x =
[[117, 109, 117, 180],
[97, 131, 128, 165],
[82, 103, 133, 95],
[180, 100, 148, 149],
[109, 153, 88, 169]]
Rows and columns are counted from 1.
(1, 1) = 117
(3, 3) = 133
(5, 1) = 109
(4, 3) = 148
(2, 2) = 131
(5, 4) = 169
(2, 3) = 128
(4, 2) = 100
(2, 1) = 97

data =
[[81, 127, 92, 150, 147],
[93, 141, 103, 113, 149],
[134, 122, 114, 139, 121],
[123, 159, 141, 76, 152],
[135, 157, 117, 79, 144],
[134, 150, 133, 93, 142],
[123, 126, 106, 138, 127],
[152, 121, 134, 122, 109],
[85, 140, 144, 108, 154],
[119, 102, 146, 179, 118]]
Rows and columns are counted from 1.
(1, 1)	81
(7, 2)	126
(4, 4)	76
(10, 3)	146
(8, 5)	109
(4, 2)	159
(8, 2)	121
(7, 4)	138
(9, 4)	108
(6, 1)	134
(1, 5)	147
(1, 3)	92
(1, 4)	150
(1, 2)	127
(9, 5)	154
(5, 1)	135
(6, 3)	133
(5, 5)	144
(9, 3)	144
(4, 3)	141
(10, 2)	102

X =
[[117, 151, 185, 107, 183, 134, 189, 154, 104, 67, 186, 139, 85],
[145, 130, 119, 124, 121, 119, 118, 114, 119, 143, 120, 126, 150],
[122, 147, 157, 144, 156, 157, 162, 137, 144, 91, 161, 154, 103],
[136, 122, 128, 101, 128, 99, 117, 156, 106, 145, 117, 105, 136],
[125, 94, 59, 159, 57, 130, 61, 81, 162, 180, 61, 117, 159],
[114, 90, 113, 72, 113, 69, 100, 159, 79, 157, 99, 69, 133],
[119, 102, 107, 123, 108, 116, 113, 92, 113, 149, 113, 113, 154],
[133, 148, 123, 181, 127, 181, 143, 72, 168, 108, 145, 179, 139],
[108, 112, 118, 128, 115, 124, 114, 137, 136, 132, 112, 114, 111],
[93, 97, 120, 122, 114, 118, 113, 144, 133, 135, 109, 102, 102],
[119, 131, 111, 166, 110, 161, 120, 104, 169, 126, 119, 150, 119],
[138, 125, 121, 123, 122, 118, 122, 109, 116, 143, 123, 124, 150],
[151, 159, 150, 143, 152, 150, 153, 131, 138, 106, 155, 158, 130],
[130, 120, 121, 114, 122, 110, 115, 137, 117, 144, 116, 113, 138]]
Indices start at 1.
(1, 1) -> 117
(5, 11) -> 61
(5, 4) -> 159
(2, 9) -> 119
(12, 1) -> 138
(4, 1) -> 136
(7, 9) -> 113
(14, 7) -> 115
(10, 4) -> 122
(6, 12) -> 69
(2, 7) -> 118
(7, 7) -> 113
(12, 13) -> 150
(7, 4) -> 123
(9, 10) -> 132
(8, 2) -> 148
(12, 11) -> 123
(14, 9) -> 117
(1, 10) -> 67
(3, 9) -> 144
(10, 1) -> 93
(6, 13) -> 133
(3, 5) -> 156
(7, 8) -> 92
(2, 3) -> 119
(7, 10) -> 149
(5, 5) -> 57
(14, 1) -> 130
(8, 11) -> 145
(13, 13) -> 130
(6, 6) -> 69
(11, 13) -> 119
(12, 7) -> 122
(8, 6) -> 181
(8, 10) -> 108
(11, 8) -> 104
(10, 9) -> 133
(13, 10) -> 106
